Each path below is one point turned by a fixed rotation once a step. After each direction that follows a path, write how fast that rotation turns it, in deg/step (0 if it stays still).
Each turn is a multiple of 5 degrees from 10 to 175, or 0.
Each row of a path follows its step; steps can be skipped.
Rotation 1:
step 2: [  6.3  25.4  -6.0  21.0 -27.8  -8.2  -0.7 -10.0  12.7   7.6 -22.6 -36.3
  -3.5  21.3   0.0  22.4 -11.5 -30.9  -8.7  -0.2  12.9   9.2  -1.0   6.8
  23.7  40.3  -2.6   4.6   6.8 -38.2  34.2  40.2  39.0  -0.9  -6.6   4.1
  19.2  14.8  -3.1  -9.4   2.3  -8.0  22.9  17.4  19.7]
step 3: [  9.2  -4.3  -4.8  26.6 -34.6  -8.0  22.4   8.5  31.3  -1.7   3.0 -26.1
  51.4 -15.4 -13.0 -29.2  -0.8 -18.8  18.6  23.0  17.2  -5.0  11.2  -7.6
 -15.5   8.1  34.0 -26.0  33.7 -30.3   4.5   5.4   1.7  12.4 -15.8  -8.2
 -18.7   6.3   4.3  14.1  30.6  -9.3   6.3  -5.9 -10.7]
step 4: [ 18.0   3.8  -8.3   7.6 -17.5   5.2  -8.1   7.0  21.2 -11.3 -25.7  -8.7
  -4.7   6.7 -42.4 -10.6 -19.6 -10.1  -9.3 -23.0  33.9  24.2  17.8 -28.7
 -45.3   9.5 -40.7 -14.0   8.1  17.2 -11.0  15.3 -18.5   5.7   0.6 -10.0
 -18.7 -41.8  12.4  -3.0  26.9  -2.2  -2.3 -11.8  -7.5]
step 5: [-17.0  12.3   2.9 -19.1  -9.6   6.9 -14.4  24.9  -0.5   5.2 -26.0  -0.4
  -3.4  21.7 -44.6   2.8  -8.1  21.4  16.6 -14.0  -3.1   1.8   5.4 -12.5
  10.7  51.2   9.9  12.2  10.8   8.1  43.6  -0.4  16.6  24.3  39.9   1.5
  -0.4 -26.2  -9.7   8.3   0.0 -16.8  33.8  -1.1 -24.1]
step 7: [ 12.8   8.9   2.9  -8.7   6.4  -6.7  -0.5  -3.4   2.5   2.2   9.7 -10.7
  -3.6  52.9 -14.3  16.6 -28.6  26.0  17.0 -23.6  20.2   8.4   4.2 -19.9
   7.0 -23.8 -12.1   4.0  20.6  -4.9 -17.9  -3.6 -15.2 -52.8  12.3  -6.6
 -22.7 -12.2 -22.3 -35.5  -5.3 -10.5 -40.4 -11.1 -19.1]
step 11: [ 41.5  -2.5   9.6  11.1 -13.9 -25.8   0.4  -1.8   8.6   2.4  -6.9  -1.2
 -45.5 -22.0   0.5  -3.6 -13.9  10.7   4.3  33.9 -32.5  10.6  -7.2   5.2
 -29.7 -37.9  -3.8  28.7  12.9   2.8  22.9  -2.3   2.5  22.4   5.0   3.5
 -34.2  12.5  25.6  -8.8  16.4  12.6  33.7  -2.8 -16.2]
step 12: [ -0.2  -7.1  -7.7   9.4  33.1 -33.4 -17.8   2.3  18.1 -17.4 -17.0  19.5
 -41.2  -8.1 -45.3 -11.8  -4.2   9.3   4.2 -12.1 -26.2  28.5 -33.8   0.5
  25.1  -1.6  -7.1 -27.3   5.1 -19.9  20.7  -2.0 -17.8  23.3 -21.8  -3.8
   2.1  19.1  20.7  26.2  12.3  -2.9 -14.7  13.5   0.4]
step 13: [ 24.5  -0.5 -17.1 -16.5  -7.6 -24.0 -40.6 -21.0  15.5  29.5   0.6   6.5
  22.8 -41.4 -13.3 -15.7 -14.9  30.7 -16.4 -29.8 -14.9  22.6   9.5 -15.0
   3.0 -18.6  23.3 -13.7   5.3   9.3   9.2  -2.6  17.3  -2.9  10.0   9.4
  24.5  11.4   0.7  27.6 -37.6 -20.3 -17.3  10.4 -11.4]
step 14: [ 37.6   9.4 -40.1  14.9  -5.3  -8.2  -8.2 -27.3 -31.8  -8.9  21.5  25.6
 -16.8  -6.3  -4.9   5.5  -6.2  -3.7 -34.6  18.9  -4.1 -10.7 -28.8 -39.1
  -7.1 -19.0  20.5   4.5  13.2  20.3  15.8 -16.8  27.4 -23.1  10.1  -6.1
 -10.5 -22.9 -13.5   7.4   7.6  14.9  -2.0  25.7 -22.1]
step 15: [  0.7  -5.5 -10.9   8.8   6.6   8.0   7.2 -24.2 -45.8 -17.2   8.5  21.2
 -11.3   4.9  10.7 -22.8   1.0  13.4  10.8 -57.8 -19.6   1.9 -23.5  -6.0
  33.3  15.1  12.4 -20.5  26.0  22.7   4.7  20.4   6.5  -4.4 -16.9 -35.7
   7.9  15.6  -0.7 -15.0  38.1   5.2  -3.9   7.3  -1.2]
[  0.7  -2.0  -0.1 -11.8  -1.0   8.1  -5.4 -13.4   9.6   4.7  -0.7  -2.1
 -12.0  -3.1   6.5   4.8  -9.7  -4.9   6.0  -1.9   3.7   0.3   0.9  -5.2
  -9.0  -0.9   3.6   2.7  -2.2  -4.5 -13.7   2.0   3.7   0.7   4.1   1.1
  -0.3  -8.7  -3.8   4.4   0.3   4.6  -3.1   0.5 -10.2]
115
[ -6.6   5.1  -1.8  -3.3  -0.2 -11.1  -0.2  -6.2  -7.8  -5.1  -2.6  11.2
   2.1   9.9   6.8  -0.7   0.3   7.7  -3.5  -1.8   4.3  -7.0  -1.3  -0.8
  -9.6   4.2  -5.4  -9.6   7.2  -2.9  -8.5  -9.6   6.7   2.9  10.0   0.7
   6.0   7.8   2.9  -5.1  -2.0  -1.4  -0.2   1.3  -6.5]
45
[  1.2   3.9 -10.2   2.3   3.3  -1.1  10.6   7.9   1.9   6.7 -10.3   0.2
  -0.3  -2.4 -12.9  -2.6  -7.1  -0.1  -4.5   5.6  -9.3   5.9   3.5  -0.7
 -11.5   0.9   5.1  -8.8  -9.2  -7.1  -2.8   7.6   3.3   8.4   3.5  -1.1
   0.4   3.9   7.3  -1.0  -2.2   5.6  -0.3  -4.1  -3.6]
45
[ -0.4   0.0  -2.0   9.2   0.7  -8.5  -7.5  -1.8   2.0   2.8   5.3  -5.5
 -12.3  -0.5  -4.0   3.4   0.7   4.6  -3.6  -0.8   3.3 -15.1   3.9   9.6
  -3.1  -5.8   1.9   8.7  -0.8  -9.2  -5.9   2.4  -7.0   4.4   3.1  -2.7
   2.4  10.1  -2.3   6.9  -2.0   2.9   1.7  -8.5  10.8]
35
[ -4.7   5.6   1.5 -11.5  -8.3   0.0   2.9   5.3  -1.9  -1.5   8.8  -3.1
   1.2 -11.9   2.4  -6.9  -7.8  -1.7  -2.1   1.5  -4.3  -6.6  16.5  10.4
  -1.4  -3.2   4.9   2.8   3.8   2.8   6.0 -11.0   7.7   3.0  -4.7  -4.2
  -3.1   2.8   3.3   3.4   0.1  -3.6  -1.0  -2.9  -7.8]
140
[  3.5  -0.6   3.3   6.1  -3.1   1.6  -7.2  -7.0   0.5   2.4   0.5  -5.6
   8.6   1.3  -2.7   7.9   5.7   4.2  -7.2   9.1  -4.9   0.0   8.2   0.0
   6.0  10.3   7.0  -0.8  -9.6  -5.8  -5.6  -2.9   7.5  -5.4  -2.3  13.8
   3.8   5.4  -0.4   6.8  -0.4 -10.2  -6.4   4.1  -5.7]
100
